Turns, then the turns between two rows, first turn first; the first pair answered:
Z865:
[ -3 -11 -20  13 -25  -2   1  17   8 -11 -15 -22  15   0  27   1]  ->  [  3  -7 -14  -1 -25 -16  16  22   3  -1  10  22  14  19  24   6]
[ 19   7  -6 -22  13 -17  24 -18  10  -5 -18  27 -10  10 -25 -13]  ->  [ -5   5  21  16   0   2  -9  -5   2  -2 -25 -49  12 -20  13  -2]
[ 10   8  36   1   4   1   6 -13   0  12  11  10   9   4   6  12]  ->  [ 21   6   8  -9  11   6   9 -27  13   0 -16   4  -2   0 -13  -4]
[ 0  7 -5 -7 -5 -9  7 -3 -9  2  6 22 -1 10  1  4]  ->  [  1   4 -16   0  -3   4  -1  -9  -1  -7 -18 -14   2  -5  -2  -4]
Z756:
[  4   5  -8   2  19  -9  -1 -10  -7  -3   4   2 -11   4  -4  -5]  ->  [ 2  5  3  7 19 -5 -5 -9 -8 -3  3 -5 -8  4 -2 -5]
[ 13  -7   9 -12  13  10  14 -24   8 -15  -3  17 -13   6 -30 -15]  ->  [  6  -6  41   5  12  20   5 -19   0 -13   4  -6  -3   4 -12  -9]
[ -6   6  14  18   0   5  -7   1  -2   1   3 -14   1  -8  15  -3]  ->  [ -8   5  -3   9  -5 -11  -4  12  -2   9  13   7   2  -5  14   2]
[  7   0   9  -6  -1   3   3   8 -12   8   5   0  -8  12 -22  24]  ->  [  9   0   3  -6  -3   5   5   6 -10   5   2   0  -7  14 -25  19]
Z281:
[-21   1 -41 -10 -11  -9  11   1  10   3 -25  -9  17  -1  15  -4]  ->  [-14   7  12   5  10  18   9 -22   6 -11 -26 -32  21   5  11  -9]
[  2  -1 -18  -9   5 -11  -8   0   0 -13  -1  -5   2  -1  -9  -9]  ->  [ -1  -3  -7   0   5  -3 -10   0  -3 -13  -3 -19   5  -4  -4  -8]
[ 13   0   8  14  -1  19  15 -17   5 -19 -23  -2  -6  11  -9 -15]  ->  [  7  -3 -36   2 -18  -2  15   3   7  -5 -20  10  -8   4  -3 -11]
Now pairs of rows:
(two turns a pair)
[ -4  10  41  -2   7  26  12  -3  12 -10  19   6  -2  21 -11 -16]  ->  [-13   9  47   9   2  25   3   9   8  -6  24  -7   5  13   4  -6]
Z865 Z756
[-11 -16 -22 -13   9 -17   6  22   5   5 -11  20 -26  18 -23  -8]  ->  [-15 -14  32  17  17  14  -9   9   0  -5 -13 -33 -14  13  -9  -7]
Z756 Z756
[-28  -8  -2  -2  -8 -11  -2  -4  -1  11  13  16   2   0  26  12]  ->  [-28 -11 -10   4  -9  -2  -8  -7   4   4  -3 -12   3 -11  27   6]
Z865 Z865
[ -9   6  44   1   4  -3  -1  -7 -15 -10  20  23   6  19   9  13]  ->  [ -1  -6 -17  -6   3   9  -7 -25   8 -30 -35 -19  -5  -9 -11 -10]
Z756 Z865
[-20  -1  21  24  -6  14 -13   1  -9   7  -1 -26  13 -14  16   4]  ->  [ -6  -4 -13   8   3  18  -2 -17   5  -6 -32 -26   1 -16 -12 -15]
Z865 Z865
[ -2   1  45  -4  22  10   5 -24   5   0  15  16   6   9   0 -15]  ->  [-13   2  51   7  15  13  -5 -13   0   3  19  -1  13   0  16  -9]
Z865 Z756
[  2  -2 -15   6 -18  10 -13  17  10  -3 -29 -24  -1 -12  20   8]  ->  [ 13  -3 -33 -11 -12   4   0   9  17  -8 -34   6 -13  -1  -2   0]
Z865 Z865
[-16  30  -8 -14 -16 -14 -14  25 -22  25  14  -8   6   5  24   0]  ->  [-15  26 -23 -10 -14  -4 -19  17 -13  15  -9 -36   4  -9  17 -13]
Z865 Z865
[ -9   0 -14   7 -15  -5 -13   7   3  11   3 -20   6 -18   9   3]  ->  [ -7   2  18  14 -10   0 -12   2  -3  10  17 -14  13 -11  10   7]
Z865 Z281
[ 15 -13 -31 -10  -4  -1  -7   3  20 -18 -30 -21 -20 -25  -6 -20]  ->  [ 13  -1  55   2  10   1   1   7  -4  -8  26  19 -10  11   7  -3]
Z865 Z281
[-10   4  38  14   6   1 -11  27 -24  24  34   6  18   9  31  25]  ->  [ 14   2   5 -20  21  -7  17   5 -10  14  18  59  -7  27 -16   4]
Z281 Z756
[  4  -8 -50 -15  -2 -12  -6  -2  11  16 -18   2  -4  14  18 -12]  ->  [ -3  -6  -1  12   6  15 -20 -11   6   8 -19 -42   9   8  32 -10]
Z756 Z756
[ -4   0 -27  -5 -13  -6   4   9  18  -7 -28 -12  -1  -3  -8  -6]  ->  [-7  6 34  8 -9 -3  4 17  0  2 13  6  7 17  8 11]
Z281 Z865
[-16   1  30  18   6  -1   1   3  -6  -6  30   1  10   2  11   9]  ->  [-14  -6  12  23   8  13  -6  -6   2 -16   3 -34   6 -14   6  -2]
Z865 Z865
[  9  10  14  -2   3   6   6 -14   3  -4  -2   5   0   9  -9  -7]  ->  [ 3 10 16 -1 -4 -3  3 -2 -2  7 13 12  4 11  2  2]
Z756 Z756
[-15  -5 -22   3   3 -11  -9  -2  -8  -1 -10  -4  -8  -1  12  -2]  ->  [-16   2  -4   4   2 -14  -8   3 -12   5   7   4  -5   7  19   2]
Z756 Z865
[ -2  -7  21  17  17  22  -5 -13  -8  -7   8  -8   3  10   3   1]  ->  [  6 -10 -20  -4  16   9   7 -15   4  -9  -7  15  -9  11 -14  -8]
Z756 Z865
[ -7  11  28 -13  -9 -11  27  21 -24   5  37  21  10  11   3  30]  ->  [ 19   8   1 -30  12   8  36 -19  -3 -26 -14  10  -8   9 -40   0]
Z756 Z756
[  3  -2 -34  -3  -3 -21   7   7  22   0  -5  16  -5   0  -9  -1]  ->  [  2  -1  17  22   4  10  -9  -4  15 -11  -9 -31   5  -5   3   0]
Z756 Z756
[ -9   7 -34   3  -7 -14   0   6  13   5  -6  -1  17 -10   4  -2]  ->  [ -6  12  27  18   8  10  -1  -9   4  -3   5 -12  22   2   3   1]
Z865 Z281
[ -3   6  37   0  11   0   7  -9 -17  -5   5   9  -1  20  -3  -5]  ->  [ -1   4  11 -11   8 -10  14  -3 -14   0   5  30  -7  23  -9  -5]
Z756 Z756
[-13  17   0  11 -13 -13  -8   5 -19   0  11 -17   8 -15  27   5]  ->  [ 13  17 -13  -9   7  -5  11 -26  -7 -18 -13   7 -10   1 -15 -18]
Z865 Z756
[ 23  -5   6  18   3  13  -5 -10  20  -6 -29 -10   2  -9 -13   3]  ->  [ 30  -3   3   3   7   4   7 -11  18  -3 -18  24  -3   7 -24   3]
Z865 Z865
[-30  -5 -47   9 -31   7 -19  20   3  -3  -5 -20   9 -34  -8 -13]  ->  [-32  -4 -34  13 -29  15 -25  15   2  -8  -8 -33  11 -37  -7 -14]
Z756 Z756
[-22  -4  41  11   0   8   2   3 -29   5  31   6   1   5  12  15]  ->  [  0  -9 -20 -20   6  -2  21 -14  -6  -5  -2  40 -21   8 -28  -5]
Z756 Z756
[ 13  -6  15   3  17   8  19 -15  13 -13   1   4  -5   1  -7 -14]  ->  [ -6  -9 -17  10 -12 -11   2  14  10   2   1 -13   4 -19  19  -3]
Z281 Z865
[-17  -1  33  26  -1  -2 -10   8  -8  16  19   0  21  15  25  21]  ->  [ 11  -9 -13   4  17  15   3 -30  16 -12 -37 -10   0   9 -21 -15]
Z281 Z865
[ 0  7 29 -4 -1 -1  7 12 -2  7 28 31 13 26  7 18]  ->  [ 19   3   6 -18  16  14  18 -18  16 -13 -10  26   0  25 -27  -7]
Z756 Z756
[ 10  12   7  -5   2  18 -19  15  20  -4 -33 -32  10 -24  13  -2]  ->  [ 22  13 -13 -28  11  10   0   6  28  -7 -39   5  -3 -10 -12 -12]
Z865 Z865
[  6  -1  10 -28  -6  22  16 -19   3   8  12  39 -30  20 -18  10]  ->  [-11   2  38  -6 -16  23   1  -3  -8  19  28  15 -15  14  14  25]
Z865 Z865
[ -9   9  20   4   9 -10   6   6  -4  -7  11  28  -9   7 -12  -4]  ->  [-16   8  23  22   7   7 -11   7   1 -13  -5 -17  -2 -11  -2  -6]
Z865 Z756
[  6  -6  37   6  -4   0   5  14 -44  12  32  33   5  19  12  17]  ->  [ 21 -12 -27 -20  -6 -13  18   8 -27   7   6  55 -15  14 -14   1]
Z281 Z756
[ 12   5  28 -10  10   1   1  -2  -9  10  19  24   4  20   4  10]  ->  [ 17  -1 -29 -25   1  -9   3   2   5   6  -6  27  -6   7  -7   0]
Z281 Z756
[  6   5  44 -15  17  14   5 -15  -9   3  12   9  -9  17 -11  -7]  ->  [ -8  -7 -38 -19 -13  -5  -9   5   3  12 -21 -23  -9 -19   0  -9]
Z281 Z865
[ -1  -2  11  -7  11   2   6 -16 -13 -24  -7  16  13  13 -10   7]  ->  [ -3  -4 -17 -12   2  -5   7 -10  -8 -18 -13  18  11   7 -10   5]
Z865 Z281
[-16  12  -6  -5   2  19   2 -25   1  -1  -7  23  15  -1 -11 -10]  ->  [-29  12   0   6 -11  14  -8 -10  -8  11   6  12  23  -8  12   2]
Z865 Z756
[  1  -4 -14 -14  -8  -3   8   3  -1  13   6  29  -1   5  -9  -3]  ->  [ -7  -8  -8   5 -14  11  -8   6   1   8 -11 -24   8 -14   7  -3]
Z865 Z756
[  9   9  24 -11  13   5  -1  -9  -9  -9   4   2 -10  -7   7 -13]  ->  [ 13   7   6 -16  13   3   1 -12  -3 -11  -8   5 -13 -10  -2 -20]
Z756 Z865
[ 40 -14 -32  -9  -1  -7   7 -29  20 -38 -20  12 -17  15 -27 -15]  ->  [ 24  -5  59  20   3   4  -3 -15  -9 -23  29   7   7  31   9  12]
Z756 Z865
[ 17  11  20 -11  15  24  -1   3   1  10  17  20   5  11  -9 -10]  ->  [  6   9  26   4   7  28 -15  10  -1  10  14 -13  14  -2  10  -5]
Z865 Z756
[-26  13  15  13  -8 -10 -21  20  -2   8  36 -13  23 -10  29  15]  ->  [-17   8 -17  11  -2   7 -24   1  17 -12 -10 -48  15 -27   9  -3]
Z865 Z865
[  0  16  23  32  -1  18 -13 -28  13  13   8 -14  16   5  11 -12]  ->  [  9  13   4  25   4  20  -6 -37  22   6  -9 -14   8   3  -7 -24]
Z865 Z865
[ -1  22  24  -2 -13 -20 -10   3  12  15  37  -3  17  36   1  18]  ->  [  6  15 -27  -8 -12  -7 -13 -14  33  -4 -17 -45   9  12 -17  -2]
Z756 Z865
[  4   5  30   8  34  18   4 -19 -17 -20   9   2 -12   9 -29  -9]  ->  [ -2   6  37  12  31  17   2 -14 -20 -17  18   2 -10   8 -21  -4]
Z865 Z865
[-19  -4 -32  -8 -14 -11  -8  19   9   7  -5 -12   1 -12   8   1]  ->  [ -6  -3 -39 -19  -3  -5   3   3  17   1 -16   1  -8  -5 -13  -8]
Z865 Z756
[ 18  -5 -12 -22  26   3  -1  -5  10   1  -4  21  13  26 -11 -20]  ->  [  6  -8 -38 -20  10 -10  -9  11  11  10  -7  15  14  15   1 -15]
Z756 Z281
[ -5  -7  25  26   6  17  -4  -2   9  -1  -3  -9   6   9 -16  -6]  ->  [ -9  -8 -18   8  -9 -11   1  20   8  13   6  22   2   8 -13   1]
Z865 Z281
[  2  -3 -45   0 -31  -8  -9  22   4  13 -12  31  -3   0   2   9]  ->  [  9  -2 -24  17 -15  27 -17  -6  10  -9 -42 -24  -2 -11  -5  -5]
Z756 Z281
[ -1  -4  25  22  -1  -1  36   4 -21 -29   7   3   4 -11 -24 -34]  ->  [ -1 -10 -10  14  -7  -9  34   6 -14 -29  -7  -2   0 -19 -26 -39]
Z281 Z756
[ 27   6 -20 -15 -16   7 -12  16  29  40  13  14  36   4  22  11]  ->  [ 23   4 -13  -4 -16  19 -23  12  27  33   4 -18  41  -7  28   8]
Z756 Z865
[-24   5 -34   6 -12 -10 -18  26  -1   9  -5 -21  14 -22  13   9]  ->  [-22   8  30  22   3  10 -17   8 -11   3  12 -28  19  -7  15  12]
Z865 Z281
[  5  -5 -18   8   7  10 -11 -13   8 -19 -18 -29   7 -11  -1  -3]  ->  [ 16  -3 -29 -11  14  -1   6 -16   9 -19 -11  17  -4   7 -18  -6]
Z865 Z865
[  6 -13  -3   3   2 -21  16   3  -1  25 -14  12 -14  15 -18 -14]  ->  [  4 -11  30  20  10  -3   7  -3  -6  21 -13 -16  -6  13  -9 -12]
Z756 Z756
[-11  -1  13  22  -7   8 -20   4   1  -7  -1 -38  11  -9  19   0]  ->  [  1  -3 -37 -14  -9 -21   3   9   9   1   3  31  -6   5  -6  -6]
Z756 Z865
